One turning vector, and how many steps it has turned:
The counts run from 0 to 350.
[ 13.0  -1.2   4.7 -33.0   7.6  36.8  13.9  11.7  13.7   0.0   6.5   8.3
  14.9  -4.0   2.3  11.5  31.7  24.1  17.8  -3.2   4.8 -37.3  -8.9   5.8
   4.5 -14.8   2.8  14.4  18.9 -41.8   1.3 -14.2 -10.0  -8.9 -13.5 -18.2
  24.5  -6.3   8.7   5.3  -6.1 -16.3   3.2  -5.4 -17.7 -12.9 -15.1  15.0
  -4.5  38.5 -20.5  -8.4  22.4 -23.4   9.5 -17.2 -29.0   2.5 -14.9  -9.5
  -6.2  -2.2 -15.0  -2.8   2.8  21.9   1.7  -9.5  19.7 -10.5   0.1 -13.4
   6.0  -7.5 -23.1 -29.4]  192
[ 15.8 -11.2  23.5 -21.0  16.7   4.4   2.2   7.4  17.1   4.0  -5.1   5.4
  21.6   5.4   0.7   2.7  -4.3  46.5   7.4 -14.0   6.1 -40.4  27.0   7.6
   1.2   9.4  -0.8 -16.1   7.0  -5.4  -0.6  -5.7  31.9   5.4   1.0  -6.0
  15.0  -1.8  32.8  -4.4  14.3 -22.3  11.0   4.7 -11.6  -1.6  -9.8  33.7
 -10.2  32.8  11.0 -10.9  13.8   2.5  -7.3 -19.9 -23.4  24.6   7.7  24.6
   2.6  -0.5   0.2  15.2  -4.4  14.9 -12.3  -0.4   1.0 -20.0 -21.2  -9.5
 -16.9  38.2 -15.6 -13.0]  67
[  0.3  -0.8  13.8 -33.8  11.1  17.3   8.8  -3.0  16.2   8.7  -1.1   3.7
  -0.8  -1.4   9.2   6.9  35.1  13.1  -0.9  -6.0  10.7 -45.5   8.3   3.3
   3.3 -15.0   5.3  -2.3   8.3  -9.1  19.8 -15.6  15.0  -1.4  14.6 -18.4
  24.9   8.1  15.8 -11.5   4.2 -10.6 -10.7  -7.0  -8.9  -8.2   4.0  32.0
  -7.6  42.4   4.7 -13.7  31.7 -22.8   5.9 -22.4 -22.6  26.6 -10.3   7.8
 -16.4 -10.2  -7.4   8.5   6.7  35.2 -10.1  -1.5  25.1 -11.8  -9.6   1.1
  -2.1  17.0 -24.6 -22.8]  7
[ 20.3  -9.5  -6.4  -3.8  12.5  11.5  -2.1   0.9  34.0   8.5   4.6   8.7
  13.9   0.8  12.1   9.3 -14.4  43.3   4.1 -11.3   3.7  -7.4  22.4  -0.6
   3.7   4.7  -2.7 -18.3   4.9  -4.0  -6.7 -28.2  34.8 -13.2  -6.6  -5.0
   7.3   4.2  21.9 -31.1   2.2  -8.5  17.7  17.5  -1.0 -15.2 -23.4  21.3
  -2.9  45.9   6.5   2.7  25.7   1.0  -3.3 -20.5 -24.7  31.1   5.2   3.4
 -15.6 -20.7   5.4   0.3  24.4  14.7   4.4  -6.4  -4.8 -28.0  -5.2 -12.1
 -23.3  28.6  -5.3  -7.1]  147
[ 18.7  -6.2  -5.2 -18.2  19.5  22.1  10.4 -12.0  -1.6   6.1   5.1   9.7
  13.5   8.8   8.6 -14.0  22.8  23.1   0.7   1.0   9.0 -39.4   9.3  13.7
   8.6  -1.3  -9.9  -0.8   7.8 -20.8 -10.5  -0.6  24.9   3.4   7.5 -30.0
  30.5 -13.2  11.7 -12.2   8.1 -10.7  15.9   0.6 -15.7 -10.4 -11.6  27.8
  14.7  39.9  20.8   7.5  33.6   3.7   6.5 -19.3 -34.3   1.3  15.9  -2.9
 -12.0 -18.1   1.6  19.3   4.9  13.9 -18.8  -6.7  13.2 -36.7  -0.5   0.7
   1.6  11.5  -7.6 -19.8]  156
[ 18.7 -11.5  11.1 -31.7   2.3  27.0  -1.1  15.2   7.4  11.3   0.7  17.0
  31.8  11.4  17.6  -3.5  17.5  20.8  13.8 -13.0   4.8 -16.1  21.9  13.1
  17.0   3.5  -6.1   9.0  18.0 -34.9 -25.0   3.0  19.6 -16.1  -1.8   7.1
  21.4   1.9  19.6   3.8  -2.0 -11.2  29.3   2.7 -12.6 -11.5 -16.5  10.4
   2.6  24.1  12.0  15.2  27.6   6.0   3.0 -12.3 -48.9   9.7   1.5 -16.1
  -1.3  -8.7  -5.1   2.2  14.0  32.7 -19.1  -2.3  -9.3 -29.5  -8.1 -11.4
   3.0  -6.8  -8.5 -27.0]  133
[ -1.3  -7.9   7.1  -8.4  13.0  19.5  -0.4  27.2  44.3  11.6  -0.7   5.6
  11.5  -3.0   8.7  21.1  10.8  22.0   8.3 -11.8   3.9 -12.1  16.5 -11.9
  -2.8 -12.2  12.8  -9.2   2.7 -24.6  18.3 -38.9  24.4 -13.7   0.1  -6.6
  12.1  14.7   0.5 -33.5  -8.8  -9.0  -0.9   5.1   0.4  -9.6 -10.6  16.4
  -3.2  54.3  -6.6  -9.8  26.1 -17.1   3.2 -23.5 -13.5  30.3 -10.2   5.7
 -14.1  -3.4  -6.4 -14.2  24.2  20.8   6.5  -8.4  14.1  -1.3  -2.4 -12.6
 -14.8  13.7 -16.2  -5.9]  278
[  0.7  -3.5   5.0 -33.7  16.8  14.7  10.0  -8.7  33.0   2.2   6.1   5.6
  10.8   7.6   7.5   4.8  26.2  21.3  -6.5   2.6  21.5 -30.9  15.6   4.8
  -4.6  -1.9   7.4  -8.6  10.7  -2.6   7.6 -18.8  10.8   0.7   1.9 -33.8
  29.4  -3.4   4.3 -16.8   3.1 -10.3   2.7  11.0 -15.6 -20.1   3.9  25.8
   5.5  34.1   9.3 -15.3  30.8 -29.9   2.9 -21.1 -20.1  27.3   0.4   5.9
 -24.3 -26.0  -9.8  10.6  11.4  20.5  -4.5  -6.4  19.5 -28.4  -9.4   4.6
 -10.4   0.1 -25.0 -12.2]  173
[ -2.6   0.7  10.9 -10.2  14.1  22.6  -0.5  16.9  13.3  10.0   1.2   5.6
  17.9  25.0   0.4   5.7  14.3  23.7  21.9  -0.4   4.3 -26.8   3.2   5.6
   3.3  -1.1  -7.0  -6.5   7.2 -41.3   1.1 -11.3  20.5   3.2   6.2  -6.8
  26.6   3.4  -5.7 -24.6  -8.8 -14.0   1.8  20.8 -12.4 -14.2 -22.1  21.9
  -4.8  50.0  -0.2   1.1  26.5 -22.8 -18.2 -29.9 -26.6  17.5  -2.2  11.9
   1.0   5.8 -17.9   6.5   9.5  13.9  -0.8  -2.8   0.4 -14.4 -10.8 -31.1
 -23.9  17.6  -8.2 -22.0]  121
[ 24.0 -14.5   1.0 -38.2  23.5  21.9  -6.7 -13.6  30.4   5.2   1.7  12.0
  10.6  -3.1   4.7  -6.6  17.4  12.7   1.4  -9.2  14.1 -28.1  25.0  -2.3
   9.7  -7.5   3.5  -0.2  -5.9 -14.9   1.7 -22.2  24.8  -1.7  -0.6 -26.1
  22.3   4.0   5.2 -17.5  -4.5 -18.5  20.3  -5.7 -13.6 -16.4   1.7  17.6
  17.9  37.1  18.6   0.3  29.9  -7.2   6.4 -10.2 -21.4   7.3  12.3 -14.9
 -16.5 -33.5  -4.5   0.3  34.8  22.2 -15.8 -16.9  25.3 -23.3   2.0   1.2
   6.8 -16.6  -2.7  -9.7]  343
[  6.4 -14.3  18.2 -20.7  11.8  22.0  -0.4  37.2  36.0   8.4   3.2   9.8
  36.5  -1.9  -2.4  26.2   4.0  43.0   1.2 -10.4   1.7 -19.5  14.8   6.9
 -18.6 -10.6  12.9  -0.3  14.4 -19.0   3.1 -28.7  11.5  -2.9 -20.3 -15.5
  21.7  -1.8  -2.0   3.9   2.1 -24.7   8.8  -0.4 -10.4  -8.4 -13.5  12.8
  -8.8  45.0 -10.0 -15.1   9.5 -11.1   3.3 -25.4 -18.3  17.1  -9.7   0.2
  -7.9  10.9  -3.5 -16.8   0.8   6.0   6.5  -8.5   6.4  -4.6  -7.4 -13.7
 -14.7   0.0 -31.1 -11.9]  280
[ 22.8  -8.6  12.6 -38.7  15.8  24.3 -13.2  10.0   6.4   6.5   1.5  17.3
  29.9  13.1   2.4  -1.4  10.1  20.6  24.4 -11.8   1.7 -24.2  22.6   7.7
  18.9   2.9  -8.8  14.9   6.9 -40.5 -12.6   2.8  16.7  -5.2  -9.6   7.4
  23.2   7.7  13.6   6.3  -3.5 -19.3  38.6   5.3 -13.7  -9.0 -14.6  11.8
   3.9  25.5  11.7   7.9  24.7   2.1 -10.7  -6.8 -40.5  -1.4  -1.7 -12.8
   4.9  -2.5  -7.9  -5.7  19.2  23.9 -15.7 -11.2   2.9 -15.5 -14.5 -23.2
   3.1 -12.1  -0.2 -21.8]  211
[ 26.7 -19.6  14.2 -22.6  25.7   6.9  -9.4   9.7  26.5  -3.9  -2.4   3.6
  32.5 -10.5   3.2   9.0 -14.8  49.5  -6.0 -17.4   1.4 -25.5  34.9   4.7
  -5.0   8.7   7.0  -8.8  -0.9   8.6   1.5 -18.6  36.7   3.2 -15.9 -16.9
  10.9  -3.9  20.8  -1.6   9.7 -20.8  33.4   2.4  -4.7  -4.6  -9.2  24.1
  14.4  36.9  15.4  -9.2  12.7  22.2   4.7 -17.5 -17.8  18.1   6.7  10.3
 -15.8  -4.0  15.1  -2.0  10.0   7.6  -0.6 -12.7   7.0 -24.6  -4.8  -1.4
 -10.6  14.9 -13.6  -0.1]  71
[ 13.4  -6.4   1.9  -6.2  20.8  29.2  -5.4  12.8  17.1   5.6   8.5   0.1
  19.8  18.0  -9.6  12.4  -0.8  34.7  26.1  -5.9  -1.7 -26.7   5.6   2.1
   3.1  -0.3  -8.2   3.8   4.4 -48.9   9.0 -16.7  17.0   9.4  -8.6  -7.4
  17.5  -1.3   2.3 -20.1  -7.3 -22.5  11.8  10.8 -12.6 -13.5 -27.3  19.0
  -7.4  58.1 -11.3  -2.2  21.1 -18.7 -14.8 -19.4 -22.3   4.4  -3.6   9.1
   6.7  13.1  -6.6  -5.0   6.8   1.7   8.6 -10.4   5.6  -7.0 -10.7 -36.9
 -17.2  21.1  -2.6 -18.2]  122
[ 29.3 -12.5   5.0 -40.4  20.0  19.5   2.6  -8.2  43.9 -11.1   2.0   6.0
  16.5 -15.0  -1.3  13.2  -1.8  41.6   3.3 -10.6  11.4 -27.5  17.1   1.1
   0.7   4.1   1.9   5.2   4.4   2.5   6.8 -30.7   6.0  -2.3 -20.8 -25.8
  13.8  -5.2  21.5   6.2   2.1 -16.8  12.6  -0.5  -6.0 -14.2   4.5  17.1
  -3.4  29.0 -12.8 -20.7  14.3 -20.4   2.1  -9.2 -17.0  15.3  -4.0  -1.4
 -20.5 -25.0  -5.2  -7.7  19.5  16.7  11.8 -16.2  27.2 -21.0  -7.0  -2.5
   0.3  -1.7 -22.5  -5.9]  171
[ 12.3 -10.5  16.2 -36.3  38.0  25.4  -9.2  12.5  18.4   4.6   0.5  -2.3
  18.2  -1.3  -8.6   7.2  11.8  18.1  -1.9  -8.4  -2.2 -44.3   9.4   4.8
  -9.2  -7.1   1.6  14.5  -6.1 -30.6  16.4 -17.1  13.7  21.7   2.3 -30.7
  35.0   2.6  -5.1   3.1  -4.8 -31.9  22.6 -10.0 -11.5 -14.3   0.0  27.3
  11.2  45.7   7.8  -9.0  17.1  -6.0  -5.3 -13.4 -13.2  -7.4  -1.5   4.8
  -8.2  11.0  -4.6  -6.5   2.7   8.9   2.7 -20.3  39.4  -3.4   1.6 -17.4
  -2.2 -13.5 -10.4 -15.7]  101
[ 24.0  -9.0  -6.8 -27.9  28.0  19.2   3.2 -22.6  24.1  -7.4   8.1   1.7
   9.0  -9.4  -8.8   5.5   2.4  43.3  18.3  -5.2   7.8 -43.4   5.3  -0.1
   5.3   4.3 -10.1  -2.5  -0.7 -17.0  22.5 -21.3  12.0  12.6  -6.8 -27.3
  10.9  -6.3  20.5 -14.8   4.3 -22.8  -3.5  -4.4  -8.8  -9.3 -10.0  31.2
   1.6  47.3 -12.8 -16.5  20.9 -27.3   0.6 -16.1 -13.2   8.1   2.5  10.8
  -7.3  -9.8  -8.4   7.7  12.7  -1.2   4.5 -12.8  23.8 -17.6  -4.5  -9.7
  -4.3  29.0 -13.7 -11.6]  253
[ 13.7  -8.9  19.0 -22.6  15.5  33.1  -4.6  28.2  -7.5  10.6   1.9   4.0
  27.2   0.3   0.2   5.6  11.5  27.3  19.8 -17.6 -17.6 -36.3   0.5   4.8
   5.9  -8.9  -3.4  15.7   3.2 -47.9   2.0  -3.4  17.8   1.7  -1.4  -1.3
  20.4   0.9  14.1   2.4  -1.6 -21.7  15.0  -7.7 -11.1  -6.0 -24.3  21.0
  -6.4  46.4  -2.0   7.0  19.0  10.4   3.5 -13.7 -34.7  -4.5  -8.7   5.7
   9.9  23.9  -3.4  -1.8  -4.7  17.6 -10.9  -5.7   8.9  -3.5  -3.1 -23.0
   5.2  14.8  -6.7 -25.7]  293
[ 19.8   3.5  -7.1 -11.3   3.8  33.3  12.3  10.1  20.1   3.6   9.5   1.9
  18.9  16.6   4.1   4.1   7.6  37.0  20.1   4.7   7.1 -24.6  -3.0  11.3
   6.0   7.4 -13.1  -0.2  25.1 -27.2 -13.5 -12.1  11.1 -10.4 -11.4 -11.7
  23.6  -8.7  11.9  -2.4   3.8  -3.4  13.7  19.0 -18.2 -17.6 -23.3  20.5
  -5.8  34.6  -7.6   1.2  28.1 -16.2  -7.8 -20.9 -40.0  13.7  -1.3  -1.0
 -11.9 -11.0  -8.5   4.2   0.4  12.6   6.5  -3.7  -5.3 -37.9 -14.9 -16.1
 -21.0  11.6 -20.2 -26.6]  305
[ 30.6  -1.6   5.9 -31.3  10.4  19.9   3.4  -8.5   7.4  -7.4   2.9  -1.3
  15.5   0.8  -2.6   3.8   3.1  41.3  24.7 -12.6   4.6 -43.6   9.0  10.0
  17.9  11.4  -9.1   3.4  12.9 -15.6  -4.1  -0.9  14.2  -1.3  -9.1  -0.3
  13.8  -6.0  39.2   9.3  11.6 -15.0  16.7   6.0  -9.0  -9.1 -10.6  32.1
 -18.5  23.4  -7.0 -14.5  21.2 -12.5  -7.3 -11.5 -35.6  10.6  -4.1   6.4
  -3.2  -5.2  -8.0   8.8  -2.3  23.0  -0.2  -7.0   4.2 -28.9 -21.9 -16.9
  -2.6  30.3 -13.3 -24.8]  62
[ 28.5   5.6 -10.1 -32.9   9.6  20.9   2.4 -15.8  15.5   3.6   1.4   2.2
  -7.0  -2.7  13.0   1.6  19.8  19.3   1.3  -4.2   4.4 -31.3  11.9   5.1
  12.1   3.9  -1.2  -5.2   8.6  -0.7   5.6 -21.3  23.2 -10.4   7.6 -19.7
  16.8   5.9  32.4 -14.3   8.5   4.9  13.5   5.0  -0.7 -21.2  -1.7  32.7
  -6.3  25.5   5.1  -1.7  39.1  -7.8  -0.7 -16.9 -29.3  17.7  -3.5   3.6
 -27.6 -29.0  -0.8   4.4  11.4  42.5  -3.6 -10.0  24.6 -31.0  -6.5   0.4
   1.2  13.0  -2.8 -20.7]  326
[ 22.6  -9.3  -3.3 -19.1  13.1  27.4  12.8  -2.7  24.8  -0.2   5.8   7.0
   9.2 -26.4  -0.5  11.2   7.7  36.8  14.3 -16.5  -6.0 -31.7   2.6  -8.6
   5.6  -7.9   1.0  -4.6   5.7 -16.4  15.6 -30.4  14.8  -1.4  -9.0 -16.8
   0.5  -0.9  24.4 -21.1  -2.4 -17.1  -9.4 -18.0   1.7   0.8 -15.8  29.1
 -11.4  56.1 -14.2  -8.7  17.6 -17.2  16.3 -15.0 -11.8  16.9  -1.7   6.7
  -9.9 -11.9  -8.0  -3.2  16.3  19.2   2.0  -2.2  24.8  -5.8   1.0  -1.8
   6.1  33.2  -4.5 -11.3]  87
[ 31.2 -10.4   3.0 -15.2  15.0  12.1  -0.2  19.8  23.5   0.0   8.0   3.4
  31.9  -0.2   0.7   9.5 -12.2  56.4  -8.4  -7.4   7.7 -24.9  20.0  15.7
  -9.4  11.5   3.7   1.3  13.9   3.2 -12.6 -17.1  24.2   1.7 -21.0 -20.5
  15.2  -9.6  21.9   9.9  12.9 -16.2  31.3   8.7 -13.4  -8.2 -17.7  20.9
   3.1  28.1   3.3  -6.7  13.9  13.0   0.9 -19.4 -24.9  11.9   8.9   0.6
 -16.5  -8.4  12.5   2.4  -1.6   5.9   8.8 -11.5   1.2 -33.3  -7.7  -2.4
 -18.6  10.5 -24.2 -11.0]  149
[ 23.2 -14.3  14.0 -30.7   0.2  20.7  -6.3  30.4   9.6  12.1  -4.9   6.9
  30.8  -2.6  15.2   4.6   5.5  30.0  -6.0 -21.9  -7.9 -18.1  27.5  10.4
   3.9   3.3   8.3   2.1  16.9 -11.2 -17.9 -10.0  32.0 -16.8  -6.1   1.5
  15.7   6.7  27.0   6.5  12.4 -11.6  34.3  -4.0  -1.8 -10.7 -14.3  15.4
  -2.6  26.9  14.6   8.6  29.0  32.6   8.5 -17.7 -38.1  10.8  -1.7  -9.1
 -13.0  -3.6  12.2  -3.0   4.6  37.0 -13.7  -8.6   2.5 -23.5 -13.1  -3.6
  -1.5   0.3 -10.4 -17.3]  54
[ 26.8  -7.7  -6.1 -30.6  18.8  17.4   0.1  -8.5  16.7   7.0   8.7   9.2
  11.8  -0.9  21.6  -7.1  17.7  19.6 -10.6  -2.4   9.7 -20.1  28.4   1.8
   6.0  -2.0  -0.2  -2.7   4.6   0.5  -5.8 -13.7  26.0  -5.8   2.7 -32.3
  22.7   1.8  15.3 -14.9   4.4  -7.9  28.5  -1.9  -8.9 -19.9  -1.4  20.3
  17.8  30.5  24.4   8.5  31.5   5.7  10.5 -19.8 -28.3   8.3  14.4 -10.1
 -20.5 -28.1  12.3   4.6  20.9  26.3 -11.0 -11.6  20.5 -35.5   2.8   9.9
   6.5  -7.9  -5.5 -13.1]  77
[ 11.8   2.1  -0.4 -17.0  -3.0  23.6   3.2  15.5  22.4   7.8   3.5   1.7
  15.9  19.1  16.4   5.9  14.0  30.5   3.7   1.8  11.7 -18.8  12.0  14.9
   0.9   5.8  -4.1  -7.4  21.8 -16.8 -14.7  -9.6  17.9 -19.7  -2.2  -3.5
  30.1   4.0  18.1 -11.9   2.0   1.8  15.5  26.7 -11.5 -26.5 -17.7  16.3
  -8.1  32.2   1.1   1.8  37.8 -10.9  -3.1 -27.4 -41.7  25.0  -9.5  -0.5
 -17.0 -15.3  -5.6  -0.3   2.0  28.2   4.1  -0.9  -8.9 -38.2 -12.8 -16.5
 -18.7   1.5 -21.6 -21.2]  304
[ 14.4 -17.7  14.3 -18.1  17.6   3.8   0.5  11.1  24.6   8.9  -3.0  17.0
  30.6   3.9  10.9  -1.7   0.8  39.6 -16.9 -12.9   8.0 -20.0  31.0   7.7
  -1.1   3.9   5.4 -16.0   9.8   5.3  -7.7 -15.2  39.7  -2.1  -3.4 -22.1
  18.4  -3.8  14.5  -7.5  11.9 -18.3  19.4   3.5  -7.8  -3.6 -11.2  19.6
  15.0  33.6  24.5   0.9  20.7  16.8  13.2 -23.0 -25.6  24.8  13.7   3.1
 -11.1 -12.9  10.2   8.2  13.5  14.5 -15.3  -5.0   1.6 -28.3  -9.6   6.1
 -17.4   8.6 -18.0  -5.4]  72
